Each path below is one point turned by a fixed rotation once a step. After each direction that follows a path, write how fast that rotation turns it, in deg/step (0 if it stays still).
Each turn is a multiple of 5 degrees from 10 to 175, or 0.
Each row of a path follows its step; steps can be skipped.
Path 1:
step 0: [ 0.54  0.96 -4.45 -0.35  0.12  0.60  2.40  6.66  3.29  0.14  0.64  2.71
 -0.04 -1.23 -0.39 -2.94  2.37  0.09  1.38  3.73 -2.31  0.61  0.67 -1.56
 -2.49 -1.68  1.84  0.23  4.23 -2.90 -2.74 -1.46  3.23 -2.06 -0.80 -3.30
  3.53  0.31 -0.90]
step 1: [-0.52  3.16 -0.56 -3.44  1.17  3.79  0.62 -2.94 -0.79  0.90  2.50  0.25
  5.62 -0.68  4.81  2.58 -4.88  0.95  0.41  2.78  2.69  4.07 -0.73 -0.57
 -0.03  2.68 -1.62  0.78  4.21  0.99 -0.35 -2.10  2.26  0.43  2.73 -0.22
 -2.12  1.04 -0.97]
step 2: [-3.87 -1.53 -0.86  1.65  0.41  2.50 -3.14  2.64 -1.96  0.33 -0.21  1.75
  1.51  0.30  0.02 -2.83  0.82 -5.31 -1.77 -4.04  1.29  2.26 -4.11 -4.91
 -2.53 -3.93 -3.34 -1.42 -2.33 -0.86  1.66  1.92 -0.72  1.78  3.22  1.60
  0.24  0.36 -1.33]
step 3: [-1.40 -1.16 -1.46  2.31  3.62 -3.61 -2.46  2.29  0.95  2.43  0.60  2.03
 -0.74  5.10  3.16 -1.71 -2.81 -2.21  4.18  3.36  2.88 -1.11  3.16  0.16
  0.99 -2.22  2.25 -0.94  0.77 -0.21 -3.53  3.82  1.08 -3.90 -0.76 -1.58
  2.13  0.23  1.59]
step 4: [ 3.17  2.20 -2.43 -1.02  1.57 -0.75  0.61  1.36  0.63  0.47  4.65  1.65
 -1.29 -3.40 -0.55  1.61  0.81  0.22  3.14  1.14 -2.19  3.86 -3.59 -1.66
  2.41  1.26 -5.72  2.66  4.16  2.18  0.34  3.36 -0.91 -0.42 -0.19 -4.03
 -1.71  0.56  1.58]
step 5: [-4.84 -0.67  3.72 -3.26  1.21  5.78  2.08 -0.06 -4.90 -2.98 -3.45  4.57
  0.30 -1.49  1.51  1.51  0.79 -1.95  1.92  1.97  0.28  2.21  1.45 -2.63
 -0.34 -1.54 -0.36  0.12 -0.21 -3.49 -0.14 -1.36 -2.12  0.81  0.73 -3.43
 -0.01  0.42  0.71]
step 6: [-2.47  0.31  0.86  5.16  0.78 -1.52 -0.61  2.08  1.99  4.25 -0.60  1.85
  4.84 -0.66  0.06 -3.33 -0.48 -0.25  0.07  1.40  0.58  0.21 -2.89 -4.55
  3.35 -0.47  2.30 -1.90 -3.52  2.12 -3.85 -2.66  4.20 -0.05  1.18 -2.56
 -1.37  2.07  0.67]
step 7: [ 1.17 -2.77  0.39  2.15  1.93 -0.38 -2.67  2.85 -2.77 -3.97  1.32 -2.27
 -0.09 -0.62 -0.51  1.74 -5.02  1.16  1.21  0.65  1.71  3.19 -1.97  3.79
 -1.77 -0.90 -1.37 -2.44  1.61  3.94 -1.03  5.21 -0.36 -2.75  1.73 -2.52
 -2.76  3.31 -0.32]
step 8: [ 3.01 -1.09  1.51  3.72  0.24 -0.37  1.56 -0.47 -1.33 -1.21  0.85  3.81
 -1.10 -3.08  0.51  3.02  2.69 -3.98  3.14  0.34 -1.56  2.52 -2.43 -4.70
 -2.63 -0.11  2.94  0.75  0.89 -5.16  0.15  4.01 -0.91 -1.41 -0.89  1.40
  0.93 -2.32  2.94]
step 9: [-2.02 -2.20 -2.02  0.60  1.36  3.50  1.33 -1.63  1.10  2.68 -0.07  5.46
  0.23 -3.49 -1.51 -1.86 -1.80  2.77  3.97 -0.06  2.74 -2.76  4.00 -0.20
  2.20  3.66 -0.13 -0.01 -0.75 -1.91 -3.42 -0.12  1.21  0.11  1.99 -2.51
 -3.97  1.04  2.17]
step 10: [ 0.21 -1.56  1.59  2.31 -0.40  0.85 -1.74 -0.14 -3.43 -1.02 -1.44 -0.82
  4.57 -1.00 -1.04  3.07  0.34 -0.92 -2.02  0.58  0.10 -0.03 -2.83  0.11
  3.83 -2.00 -5.40  3.34 -2.41  1.70 -2.33  3.05  3.01  2.58 -4.86 -0.81
 -3.48  3.06 -1.76]
step 11: [-2.69 -3.03  0.42  3.89 -0.03 -1.00  3.13  2.40 -1.30 -1.41 -2.27 -4.79
 -2.75 -2.49  0.17  0.15  0.90 -3.14  2.12  1.66  3.06  0.30 -2.27  0.50
 -2.37 -0.88  3.39 -4.04 -0.60 -2.00 -1.78  1.62 -0.34  0.66 -1.40 -5.13
  0.44 -4.48 -2.47]
Directions:
[-0.47  0.70 -0.45  0.41 -0.15 -0.80  0.43 -0.61  0.09  2.12  0.63 -0.42
 -0.04 -1.30 -0.09  1.75 -0.83  0.10  0.14  0.28  0.48 -1.21  0.65 -0.92
  0.19  1.35 -0.66 -1.47  0.14  1.26  0.41 -0.29  0.06 -0.64  0.91 -0.42
  0.75 -0.17 -0.35]  135
[ 0.98 -0.25 -0.39 -0.59  0.24  0.14 -1.27  0.48 -0.22 -0.18 -0.99 -0.51
  0.02 -1.61  0.87  0.55 -0.80  0.30 -1.16 -2.01  0.39 -0.22 -0.03  0.25
  0.93 -0.61 -0.32  1.17  1.08  0.93  0.86  0.04  0.11  0.46  0.69 -0.82
 -0.34  0.23  1.58]  130
[ 0.62  0.32  0.10  0.10 -0.19 -1.23 -0.03  0.92 -0.02 -0.04  1.06 -1.17
 -0.66  0.60 -0.71  0.96 -0.16  0.37  2.08 -1.44 -0.26  0.98  1.10 -0.51
 -1.07 -0.48  0.20 -0.26  0.90 -1.04  0.69 -0.73  0.67 -0.30 -1.14 -0.82
 -0.39  0.40  0.67]  90
[-0.64  0.64  1.17 -0.82 -1.12 -0.72  0.14 -0.72 -1.11 -0.15 -0.17  0.73
 -1.06 -0.52  0.12  0.02 -0.54 -1.23  0.41 -1.59  0.71  0.64 -0.99 -0.65
 -0.76  0.58  1.00  0.06 -0.07 -0.52 -0.24  0.09 -1.18  1.57  0.77 -0.25
  0.32 -1.38 -0.61]  115
[ 0.42  1.01 -0.10  0.35 -0.20 -0.40 -0.07  0.50 -0.71 -1.00  0.23 -0.07
  0.62 -1.23  0.40 -0.16 -1.18  0.90 -0.86  0.69 -1.24  0.34 -0.48  0.02
 -1.76 -0.74  1.54 -1.02 -0.18 -0.14 -0.14 -1.06  0.92 -0.19  1.72  0.88
 -0.39  0.73 -0.23]  60
[-1.19 -0.11  1.17  0.57  0.01  0.87  0.00 -2.44  0.37  0.35 -0.74 -0.06
  0.56 -0.51 -0.58 -0.52 -0.09  0.99 -0.06 -0.77 -0.38  0.48  0.49 -0.74
 -0.11 -1.43 -0.82  0.32  1.61  0.03 -0.69 -0.99  1.04  0.14 -0.25 -0.27
 -0.03  0.03 -1.28]  85
[-1.09  0.63 -1.08 -0.72  0.32  0.28 -0.99  0.26  1.05 -0.09  0.29 -0.36
  0.40 -1.23 -2.00 -1.02  1.12 -0.34 -0.07 -0.22 -0.36  0.20 -0.34  0.19
  0.26 -0.12  0.46 -1.90  0.54  0.12  0.46  0.56 -0.29  0.20 -0.07 -0.22
 -1.72 -1.44  0.39]  160
